In the rows, 128 means zero.
Each path is a new rotation, seen through one point. The rows after it are directions, each followed by how far the rotation turns it, in degrees each step (0 if it stays put).
Each turn is a multiple of 5 degrees from 10 to 175, or 0.
Each row of a path follows its step; steps can be skipped.

step 0: [131 129 125 134 122 139 130 129 121 123 124 131 132 131 127 131 125 139
 132 134 135 123 126 136 120 133 122 129 129 124 128 126 124 126 138 133
 121 129 121 123 134]
step 1: [118 128 131 133 127 137 121 129 124 120 121 134 135 127 134 125 130 126
 129 135 127 123 135 119 127 133 127 130 133 130 137 128 128 125 119 130
 129 131 132 116 136]
step 2: [118 133 122 126 118 126 128 115 124 121 119 128 130 124 130 122 137 133
 131 120 124 127 128 135 129 126 125 122 130 129 128 134 122 127 127 131
 122 126 120 121 131]
step 3: [122 125 122 123 128 125 132 130 120 123 119 128 129 122 122 118 128 131
 127 135 129 126 128 130 108 130 131 130 130 130 133 120 125 126 135 125
 131 129 127 124 135]
step 4: [132 129 125 125 122 131 128 132 130 117 123 124 131 122 135 127 145 131
 126 141 121 124 131 126 127 130 125 126 130 126 132 122 123 133 126 137
 123 133 128 129 131]
step 5: [122 133 127 137 126 125 135 129 122 125 122 120 125 130 133 118 134 135
 132 126 127 118 127 120 123 128 128 122 116 122 129 126 126 119 123 127
 125 124 126 126 134]
step 6: [120 125 121 122 139 131 139 132 130 124 121 126 135 128 124 124 127 138
 127 135 129 122 125 127 127 121 121 125 132 131 125 129 127 133 126 131
 125 131 120 124 139]
step 7: [117 127 131 124 127 126 134 129 128 120 129 123 133 132 130 121 133 125
 130 124 126 122 134 130 127 134 130 133 121 131 140 122 129 131 128 144
 130 135 126 133 133]
step 8: [122 127 113 131 131 124 131 127 127 123 119 121 127 126 123 123 141 123
 126 126 127 123 120 126 128 136 123 136 126 125 126 127 133 129 118 126
 126 124 120 133 128]
step 9: [127 121 125 128 134 136 137 130 129 127 127 125 135 129 124 115 134 132
 127 128 136 128 131 123 119 132 126 119 129 131 119 125 128 125 132 138
 127 126 124 137 122]
step 10: [125 120 122 118 132 132 132 134 127 119 123 131 119 133 131 128 128 124
 129 129 127 125 136 119 134 136 123 130 118 124 122 121 125 128 126 136
 128 134 125 126 129]
[130 128 129 126 127 127 127 129 127 127 126 127 132 129 127 129 131 128
 128 130 126 129 126 128 131 125 127 129 130 129 124 132 128 131 128 129
 127 129 125 128 127]	160

step 0: [135 133 139 126 135 134 133 129 121 125 128 121 130 126 134 126 131 126
 132 125 137 128 127 132 141 129 133 123 127 121 130 124 134 132 139 129
 129 122 139 125 120]
step 1: [127 130 122 124 126 133 135 125 128 132 123 134 122 135 128 132 118 121
 122 129 142 116 132 128 122 124 121 128 124 128 135 126 125 134 126 134
 127 134 127 139 132]
step 2: [125 129 124 132 134 126 133 132 128 122 136 123 125 125 131 132 125 130
 133 131 124 132 130 122 124 142 128 121 119 133 124 137 134 136 121 126
 132 117 124 130 136]
step 3: [141 129 125 125 132 128 125 139 126 128 120 124 128 122 138 134 138 129
 126 132 127 134 125 127 126 125 122 130 126 128 133 123 118 122 121 130
 130 138 128 118 131]
step 4: [124 127 137 132 124 139 142 127 127 125 129 127 136 119 128 130 126 122
 128 130 123 124 125 126 134 124 136 135 132 130 119 131 124 122 131 130
 123 130 138 134 134]
step 5: [133 123 130 132 120 120 122 135 125 136 130 131 121 127 136 126 118 121
 134 129 138 119 127 131 137 126 130 123 130 125 135 126 127 132 132 130
 132 117 128 124 132]
step 6: [123 133 123 123 140 135 132 124 126 123 125 127 131 140 137 131 130 124
 133 126 131 130 135 129 130 119 120 129 115 125 131 138 137 126 129 128
 133 125 128 131 130]
step 7: [129 130 127 120 135 134 131 126 128 126 131 119 123 123 127 135 118 126
 126 129 138 133 117 121 126 140 129 131 131 128 130 121 127 135 118 126
 125 135 122 125 134]
step 8: [139 129 122 132 127 129 136 142 120 126 129 133 127 121 132 133 129 137
 125 124 121 124 141 124 125 136 125 124 128 128 124 126 124 123 133 131
 123 128 133 133 135]
step 9: [128 132 139 138 129 134 127 134 136 132 128 126 128 132 134 125 135 113
 130 138 131 126 126 129 130 125 130 122 128 138 124 129 119 127 121 133
 127 126 134 124 130]
step 10: [117 123 116 132 125 119 135 123 120 134 124 125 132 121 140 128 120 126
 129 130 129 123 120 126 130 120 129 136 122 123 126 131 130 127 132 129
 134 128 133 124 134]
[128 131 127 127 126 129 130 129 129 129 129 130 124 128 126 126 130 126
 126 128 129 123 130 129 130 128 131 127 127 127 127 128 127 128 128 129
 125 125 129 127 126]	90

step 0: [125 134 125 128 133 120 126 135 125 123 133 127 133 131 117 126 129 133
 130 128 127 122 123 124 129 122 130 125 128 115 128 128 123 130 137 127
 119 127 132 126 129]
step 1: [122 133 129 126 131 122 141 139 126 127 126 126 130 135 123 128 122 132
 125 131 130 122 129 124 124 126 130 123 134 125 127 123 120 124 134 122
 123 124 127 131 128]
step 2: [124 130 130 127 133 126 136 139 122 124 136 128 133 135 122 126 131 133
 125 138 129 129 128 133 136 136 136 127 128 128 133 124 126 127 130 124
 122 126 127 130 127]
step 3: [121 134 132 133 130 123 126 135 126 136 128 128 137 138 120 123 126 130
 129 137 123 123 126 125 130 129 134 131 121 127 133 124 128 128 133 133
 122 129 124 127 131]
step 4: [123 141 127 127 135 123 134 133 126 131 130 124 131 137 123 133 132 134
 128 129 129 128 127 122 125 130 129 127 118 122 127 120 124 125 131 128
 130 128 121 120 128]
step 5: [120 136 127 129 134 125 128 132 123 126 130 128 132 130 119 133 132 130
 129 130 138 124 129 124 132 136 126 125 128 136 128 120 118 131 131 129
 120 124 127 124 131]
step 6: [124 135 135 129 132 123 123 133 131 125 133 130 129 133 121 126 131 132
 127 123 125 124 128 128 126 137 139 125 125 133 129 125 118 123 139 129
 123 126 132 126 128]
step 7: [129 135 129 128 134 118 128 133 125 125 131 128 132 130 120 128 126 133
 132 125 120 124 129 132 122 129 134 132 126 124 130 118 118 129 126 128
 123 119 121 129 128]
step 8: [126 129 130 131 140 124 131 134 129 130 128 125 136 130 121 128 130 128
 133 133 137 120 132 129 125 129 139 126 129 128 134 117 120 126 126 127
 133 124 126 129 126]
step 9: [126 130 129 126 133 120 125 137 132 131 134 124 133 132 124 123 136 137
 134 130 127 132 130 124 130 133 135 123 133 135 135 117 127 131 131 130
 128 129 123 127 130]
step 10: [125 135 128 133 128 121 127 139 128 136 130 124 127 127 120 122 126 127
 134 124 128 132 131 127 130 130 134 132 124 133 124 116 124 122 128 128
 124 129 122 121 131]
[127 131 130 127 129 128 126 128 127 128 128 127 124 128 129 132 129 126
 130 124 129 127 127 128 130 127 127 126 127 128 125 130 127 128 129 128
 125 127 130 126 132]	60
[131 131 129 129 127 126 128 125 128 129 130 128 131 127 127 126 127 127
 129 127 127 126 127 129 127 124 127 130 125 123 127 128 127 128 127 128
 129 129 127 127 129]	100

step 0: [124 121 127 130 131 130 134 129 124 131 124 135 136 118 129 115 128 124
 120 129 132 126 126 129 130 130 134 124 134 123 123 128 126 119 134 120
 126 131 126 123 130]
step 1: [129 128 126 123 130 120 136 125 125 126 125 130 127 123 128 135 130 123
 124 129 126 128 139 125 126 132 124 122 139 118 126 122 133 126 131 136
 130 133 119 129 134]
step 2: [126 135 133 130 133 129 138 132 132 127 123 134 134 123 131 136 129 131
 129 125 124 125 124 121 117 122 138 131 129 125 121 128 132 133 128 128
 136 131 127 132 128]
step 3: [136 128 131 130 138 130 119 132 128 128 123 131 126 133 131 126 122 133
 122 120 126 131 126 128 122 124 129 129 137 127 129 125 130 134 135 133
 120 127 129 140 133]
step 4: [133 132 133 127 132 124 126 135 124 126 132 124 131 137 125 136 117 140
 129 129 125 127 128 131 126 132 123 130 128 126 120 132 113 131 126 130
 131 130 127 129 128]
step 5: [125 123 134 125 131 129 123 122 119 133 131 131 122 133 139 127 133 133
 123 126 121 129 120 126 137 127 132 129 126 127 124 135 118 135 129 124
 126 125 125 126 124]
step 6: [116 127 126 130 134 131 124 123 121 133 134 128 123 136 118 134 127 123
 124 132 131 134 134 128 135 128 126 120 125 131 123 122 124 129 134 127
 129 131 133 132 124]
step 7: [130 132 136 131 129 121 129 129 126 134 126 130 123 129 128 140 134 122
 130 127 134 128 125 121 135 135 129 130 115 131 126 124 133 119 122 121
 126 127 126 127 126]
step 8: [120 121 137 124 133 130 127 134 126 130 136 133 126 126 123 121 127 124
 131 129 135 123 123 132 132 128 133 133 122 126 136 125 141 129 130 127
 128 130 130 132 135]
step 9: [136 127 131 130 127 124 129 133 126 126 128 131 133 133 124 122 132 122
 122 127 142 121 133 128 130 135 132 129 129 124 133 125 122 123 124 139
 134 132 134 124 133]
step 10: [126 120 123 128 124 123 130 128 125 124 128 132 122 128 131 132 122 128
 131 130 129 118 122 123 124 127 138 128 132 124 128 139 130 122 128 137
 132 127 123 119 135]
[125 128 128 126 128 131 129 128 129 129 128 125 127 128 131 127 129 131
 127 130 129 128 126 126 125 128 130 128 124 127 127 129 129 130 125 127
 126 128 127 127 132]	130
[129 126 125 127 126 127 129 129 129 127 132 130 129 129 129 128 129 127
 126 130 127 131 126 129 126 128 128 126 129 131 129 127 128 128 124 127
 129 125 128 131 128]	0

step 0: [138 129 134 125 125 134 123 125 126 134 139 129 125 125 123 123 135 128
 136 133 125 128 141 138 127 125 127 127 134 128 139 120 126 135 128 134
 119 131 126 119 122]
step 1: [137 125 132 130 128 139 123 130 128 129 129 124 123 131 126 130 124 125
 132 130 132 133 134 133 126 124 124 123 121 123 146 122 120 138 132 133
 120 124 119 128 133]
step 2: [135 122 131 131 120 144 123 130 121 131 139 133 129 129 125 129 127 126
 140 131 135 130 135 129 134 127 134 123 132 125 134 126 123 130 135 138
 131 126 125 119 132]
step 3: [144 126 129 125 121 129 119 129 123 130 131 122 122 122 126 129 132 120
 138 132 127 130 132 134 128 130 126 125 133 115 134 121 121 134 129 130
 127 125 123 119 126]
step 4: [137 128 130 124 125 145 125 129 125 130 127 130 127 125 128 126 123 120
 134 121 131 131 136 130 129 132 124 127 125 113 139 126 120 134 131 136
 134 129 123 134 129]
step 5: [134 125 132 120 120 142 124 132 125 126 127 131 129 123 121 121 134 131
 137 137 136 128 137 130 134 131 127 126 128 119 133 120 124 124 135 130
 134 124 130 122 124]
step 6: [142 133 117 126 125 135 120 126 128 128 127 127 126 121 126 127 129 124
 128 131 126 134 135 129 126 129 124 120 126 113 137 121 118 120 129 130
 128 117 126 123 127]
step 7: [132 126 128 129 128 141 130 123 125 130 133 132 133 125 114 126 128 120
 130 122 127 127 140 127 131 133 125 123 127 117 141 127 122 121 133 130
 134 129 125 128 119]
step 8: [129 125 132 115 124 134 125 123 128 126 126 132 133 121 123 125 134 129
 129 136 127 127 142 135 124 125 120 119 132 122 136 125 119 126 135 130
 124 121 124 122 120]
step 9: [129 131 123 127 131 137 118 122 135 124 128 131 128 129 121 130 124 128
 133 124 127 128 136 131 132 122 128 122 121 117 141 131 118 127 134 132
 121 116 122 124 125]
step 10: [128 121 130 126 132 132 126 121 121 127 133 130 134 126 116 134 128 122
 136 130 131 124 140 131 135 132 129 116 129 125 134 131 118 128 138 129
 133 120 126 120 128]
[129 126 131 129 129 127 128 127 128 128 127 132 127 130 131 129 128 128
 125 128 130 127 127 132 128 127 131 128 126 126 129 128 127 127 125 125
 130 129 130 127 126]	0
